In the rows, 128 means zero.
Each path below is one point turned by a fixed rotation once a step. After each direction that follows a path, write how fast that rotation turns it, in deg/step (0 if it stays still).
Each turn is a multiple of 5 degrees from 10 to 175, or 0.
Each row of a path follows its step; steps can be skipped.

step 0: [127 116 127 129 127 130 127 122 132 136 140 118 113 123 131 128 133 119
 134 121 124 127 131 131 125 121 135 136 127 130 120 128 127 129 128 125
 127 127 128 129 113 126 130 134 134 126 132 131 119 122 136 132 126 125
 121 134 127 132 127 131 137 123 120 132 125 135 128 124 131 133 120 125
 120 121 128 119]
step 2: [119 143 131 130 131 129 133 121 131 132 132 132 131 124 129 128 117 131
 131 126 119 126 133 119 123 130 126 124 124 117 115 128 126 131 126 132
 133 126 135 141 124 135 129 127 114 122 127 120 134 132 125 134 134 126
 129 129 131 133 120 131 131 128 121 122 126 124 130 130 129 120 129 132
 140 130 124 123]
step 4: [120 134 134 134 132 123 130 127 126 123 132 120 125 120 121 124 125 119
 130 127 135 130 138 128 128 139 123 135 124 137 127 119 130 124 127 123
 126 135 135 118 131 124 133 126 140 135 128 129 130 125 125 135 125 129
 135 132 120 128 119 121 122 123 133 126 117 137 134 139 125 128 129 124
 127 132 131 136]
step 9: [126 118 127 127 127 116 124 133 128 134 126 124 119 130 120 124 129 125
 138 119 128 124 127 123 123 124 130 124 131 130 113 126 119 123 124 126
 126 130 132 132 126 126 126 132 131 126 130 124 127 132 132 122 119 128
 134 132 130 130 132 129 141 123 122 127 122 128 120 146 122 134 137 124
 125 126 131 120]
step 12: [136 135 132 123 124 143 123 123 126 127 129 126 125 127 132 129 112 130
 140 129 125 120 130 128 127 133 137 113 127 126 121 131 126 121 124 129
 126 137 133 132 121 123 131 124 126 123 131 123 128 126 131 132 132 138
 126 140 123 135 121 129 131 122 124 128 128 132 128 135 132 133 135 121
 129 130 129 124]
step 15: [126 120 130 129 129 132 126 115 127 136 131 123 122 127 136 132 129 123
 126 129 127 126 125 136 129 133 139 122 127 133 137 131 128 129 131 136
 129 125 121 129 121 121 130 122 116 123 120 135 130 130 125 121 129 130
 122 136 121 132 129 127 131 122 121 137 124 136 126 131 115 114 130 129
 136 128 128 125]
step 19: [122 125 135 133 127 115 133 120 126 129 129 120 127 128 122 133 120 134
 126 121 122 121 136 126 125 130 113 129 131 124 131 126 124 131 127 121
 123 125 132 134 132 123 134 133 122 118 139 134 119 120 129 133 125 126
 125 120 128 131 130 129 131 128 129 131 117 130 126 143 124 129 136 125
 129 131 124 123]
step 21: [123 127 123 127 130 135 133 124 132 133 119 128 134 128 132 122 112 122
 128 123 129 129 134 129 130 135 131 126 133 132 114 129 125 119 120 131
 134 129 136 127 117 121 129 134 135 131 130 135 133 138 134 130 122 129
 123 138 130 122 126 125 132 121 126 137 130 126 139 129 134 136 128 125
 127 131 133 134]
step 23: [120 130 133 128 130 128 134 122 119 128 144 125 125 132 121 124 140 122
 131 135 131 124 130 122 127 133 132 129 122 124 125 126 127 139 123 126
 128 126 136 137 127 134 134 130 122 132 122 129 124 127 132 132 120 125
 128 130 129 129 126 124 119 133 125 136 138 126 130 130 127 124 131 140
 129 113 138 129]
step 24: [119 127 134 125 135 124 133 129 125 133 123 121 127 132 133 126 122 124
 132 124 119 138 123 132 132 133 130 123 118 135 130 129 122 116 123 129
 134 130 124 133 135 121 139 125 122 126 120 134 134 130 129 120 125 128
 135 136 124 133 119 129 131 122 129 138 130 116 123 137 121 128 132 128
 132 124 124 130]
[126 126 128 130 130 128 128 128 126 127 129 129 128 129 127 128 126 126
 127 127 130 128 125 128 128 128 129 130 127 128 129 127 128 130 128 128
 128 127 126 130 129 125 129 129 128 128 129 128 126 129 128 130 128 130
 129 126 130 129 128 130 129 129 127 130 129 128 127 128 127 128 128 129
 131 126 126 126]	80
[130 128 128 131 128 129 126 127 128 130 128 125 128 128 126 127 128 128
 128 128 129 128 128 128 130 128 129 127 127 129 129 129 128 128 130 130
 129 125 126 130 126 128 127 129 127 129 128 127 128 128 127 127 128 126
 128 128 127 127 130 127 127 132 129 129 128 128 131 127 130 129 128 128
 129 126 130 127]	145
[129 128 128 127 129 125 128 129 128 130 128 129 127 128 130 131 128 128
 129 126 128 129 129 129 127 128 127 130 128 128 126 127 128 129 128 129
 127 128 129 129 128 127 129 128 129 125 130 127 127 128 128 128 131 127
 129 126 127 127 130 128 130 128 126 127 129 128 128 128 131 127 129 125
 128 127 130 127]	40
